128 stands for zero in the data rows.
Every row has a hidden score from 0 to 20. What is each row's score? 10 is about the middle.
[120, 133, 133, 88, 108, 88, 110, 116] 10
[137, 153, 153, 120, 109, 141, 132, 119] 12
[120, 156, 132, 130, 113, 153, 122, 124] 15
[135, 144, 115, 198, 101, 94, 89, 96] 9
[146, 131, 151, 117, 120, 85, 103, 124] 8
[145, 103, 125, 96, 148, 82, 91, 117] 7
[147, 146, 167, 135, 96, 105, 112, 111] 7
[123, 131, 144, 100, 121, 111, 119, 124] 11
[134, 148, 160, 133, 106, 120, 119, 101] 11
[106, 135, 132, 166, 103, 98, 57, 95] 11
[108, 133, 150, 143, 121, 133, 114, 126] 14
[136, 149, 138, 120, 107, 161, 121, 117] 11
[95, 100, 55, 102, 192, 107, 241, 241] 20
[171, 137, 111, 113, 115, 172, 174, 121] 5
[136, 106, 135, 99, 107, 120, 97, 119] 3
[143, 135, 137, 129, 94, 122, 88, 89] 5
[33, 129, 19, 182, 168, 64, 133, 197] 20
[108, 122, 152, 129, 121, 124, 119, 115] 11
[117, 152, 146, 121, 113, 133, 114, 121] 15
[134, 134, 137, 58, 102, 115, 119, 125] 7
[100, 143, 131, 104, 112, 126, 122, 106] 15
[81, 129, 54, 95, 202, 111, 225, 224] 20
[114, 139, 157, 139, 117, 146, 114, 133] 13
[137, 121, 156, 135, 131, 134, 142, 147] 9
[117, 122, 143, 90, 111, 111, 112, 120] 9
[139, 112, 127, 123, 124, 118, 79, 98] 6
[143, 125, 148, 145, 111, 121, 91, 125] 6
[113, 127, 118, 122, 153, 131, 116, 130] 17
[126, 118, 137, 106, 118, 120, 125, 130] 8
[189, 74, 90, 134, 227, 139, 221, 190] 8
[123, 102, 114, 118, 139, 106, 112, 113] 9
[131, 86, 97, 131, 166, 151, 134, 151] 9
[120, 112, 134, 89, 115, 116, 107, 115] 7
[138, 134, 139, 136, 130, 156, 140, 118] 11
[49, 138, 35, 190, 168, 66, 183, 195] 20
[115, 141, 143, 148, 104, 159, 126, 115] 11
[142, 138, 118, 113, 107, 155, 140, 130] 8
[150, 157, 142, 156, 84, 104, 88, 100] 7
[125, 120, 140, 136, 140, 146, 106, 117] 12
[142, 154, 156, 111, 114, 157, 166, 118] 12
[139, 140, 158, 150, 98, 171, 134, 122] 7
[131, 129, 139, 111, 154, 124, 128, 119] 15
[111, 117, 131, 80, 151, 121, 127, 119] 15
[135, 110, 155, 83, 124, 97, 126, 124] 6
[134, 151, 156, 151, 130, 133, 162, 141] 15
[114, 111, 135, 121, 149, 125, 127, 119] 13
[115, 127, 154, 120, 129, 112, 116, 118] 13
[73, 126, 131, 92, 140, 118, 101, 110] 20
[140, 146, 166, 138, 117, 142, 140, 134] 11
[141, 125, 144, 106, 116, 105, 104, 108] 7
[167, 139, 132, 134, 98, 117, 102, 90] 3
[146, 125, 126, 145, 132, 162, 172, 143] 9
[103, 141, 110, 94, 133, 130, 112, 105] 18
[149, 144, 164, 115, 109, 131, 121, 104] 8
[144, 132, 134, 113, 109, 117, 121, 112] 7
[145, 100, 92, 122, 171, 148, 135, 156] 10
[117, 125, 137, 141, 140, 149, 114, 134] 14
[134, 156, 131, 115, 117, 149, 137, 121] 14
[159, 81, 33, 174, 238, 132, 187, 162] 15
[158, 157, 135, 139, 94, 121, 92, 99] 7
[116, 121, 125, 129, 115, 143, 120, 112] 9
[128, 155, 134, 128, 98, 137, 103, 95] 11
[113, 106, 151, 102, 135, 91, 97, 125] 10
[100, 143, 126, 150, 128, 147, 80, 119] 18
[136, 149, 139, 114, 96, 114, 105, 111] 9
[167, 109, 119, 198, 190, 127, 152, 180] 12
[123, 105, 124, 100, 131, 122, 100, 119] 8
[34, 122, 40, 218, 182, 65, 174, 193] 20
[94, 113, 145, 127, 134, 126, 112, 127] 14
[109, 128, 137, 120, 115, 130, 96, 121] 12
[124, 150, 138, 76, 96, 164, 151, 97] 11
[113, 125, 144, 157, 118, 134, 85, 110] 11
[152, 133, 173, 116, 89, 141, 140, 113] 3
[142, 125, 143, 109, 129, 145, 149, 139] 9
[128, 126, 125, 107, 107, 156, 119, 118] 7
[141, 123, 135, 135, 124, 163, 127, 118] 8
[149, 102, 112, 154, 170, 169, 144, 159] 10
[112, 97, 132, 177, 158, 138, 84, 133] 12
[142, 157, 164, 145, 94, 130, 122, 114] 9
[126, 128, 156, 140, 96, 112, 88, 100] 6
[82, 87, 44, 188, 187, 89, 148, 174] 19
[111, 139, 141, 136, 109, 149, 136, 121] 12
[166, 100, 114, 121, 137, 105, 111, 109] 2
[118, 102, 139, 127, 167, 117, 133, 133] 14
[156, 96, 98, 177, 190, 173, 131, 154] 11
[77, 102, 49, 201, 206, 100, 165, 175] 20
[122, 133, 149, 107, 112, 108, 103, 97] 10
[166, 117, 154, 169, 118, 123, 76, 99] 2
[146, 144, 134, 137, 108, 142, 122, 118] 9
[112, 130, 134, 102, 123, 136, 109, 105] 13
[157, 144, 157, 124, 98, 157, 157, 127] 6
[137, 128, 129, 175, 115, 123, 83, 104] 8
[125, 147, 134, 135, 118, 146, 129, 123] 13
[119, 165, 132, 128, 112, 168, 153, 115] 17
[140, 135, 152, 110, 93, 133, 146, 122] 5
[65, 127, 46, 137, 160, 82, 228, 236] 20
[122, 120, 112, 178, 175, 162, 108, 152] 18
[161, 127, 147, 104, 92, 125, 114, 113] 1
[118, 125, 135, 97, 111, 114, 103, 114] 9
[179, 135, 126, 137, 154, 157, 205, 153] 10
[144, 146, 134, 122, 98, 158, 134, 109] 8
[145, 109, 129, 141, 114, 128, 110, 124] 3
[175, 152, 119, 144, 99, 133, 110, 108] 5
[151, 133, 161, 99, 116, 96, 101, 108] 7
[85, 143, 138, 137, 117, 160, 118, 121] 18
[106, 129, 120, 85, 107, 119, 94, 113] 11
[101, 117, 135, 124, 141, 115, 99, 125] 15
[129, 157, 156, 119, 93, 152, 133, 112] 11
[157, 130, 132, 130, 121, 108, 165, 142] 6
[125, 147, 126, 149, 108, 119, 79, 98] 12
[83, 99, 67, 117, 199, 121, 236, 244] 20
[126, 149, 157, 108, 83, 126, 119, 112] 8
[126, 127, 150, 139, 120, 96, 125, 148] 10
[151, 117, 125, 83, 115, 93, 111, 114] 4
[149, 108, 70, 143, 212, 210, 179, 165] 18
[157, 147, 123, 161, 98, 124, 94, 102] 6
[157, 135, 152, 142, 97, 95, 103, 100] 4
[134, 138, 156, 144, 114, 111, 116, 105] 10
[151, 120, 118, 82, 128, 114, 136, 103] 7
[148, 99, 50, 104, 211, 159, 235, 228] 16
[1, 117, 28, 160, 169, 68, 167, 240] 20
[146, 94, 108, 121, 139, 127, 92, 121] 4
[135, 141, 118, 129, 91, 155, 122, 113] 7
[121, 147, 161, 122, 90, 122, 133, 117] 10
[117, 92, 97, 142, 185, 163, 111, 146] 15
[139, 136, 148, 122, 102, 153, 146, 122] 7
[126, 148, 142, 130, 136, 145, 156, 156] 16
[147, 133, 159, 151, 112, 120, 77, 105] 7
[154, 125, 155, 133, 124, 121, 93, 103] 6
[149, 103, 157, 102, 119, 79, 120, 121] 2
[144, 130, 154, 124, 108, 147, 106, 125] 6
[28, 148, 24, 168, 157, 75, 155, 203] 20
[133, 150, 136, 113, 111, 133, 115, 121] 12
[134, 127, 161, 112, 110, 110, 114, 116] 7
[165, 145, 160, 111, 89, 131, 152, 111] 3
[117, 108, 110, 120, 167, 128, 80, 115] 15
[123, 149, 153, 145, 103, 153, 128, 108] 12
[128, 153, 150, 147, 106, 161, 144, 101] 12
[138, 143, 136, 150, 111, 144, 114, 103] 10
[163, 120, 73, 149, 190, 185, 195, 174] 15
[143, 145, 152, 109, 76, 118, 114, 101] 4
[165, 118, 129, 121, 108, 157, 115, 113] 1
[88, 121, 67, 106, 198, 127, 225, 238] 20
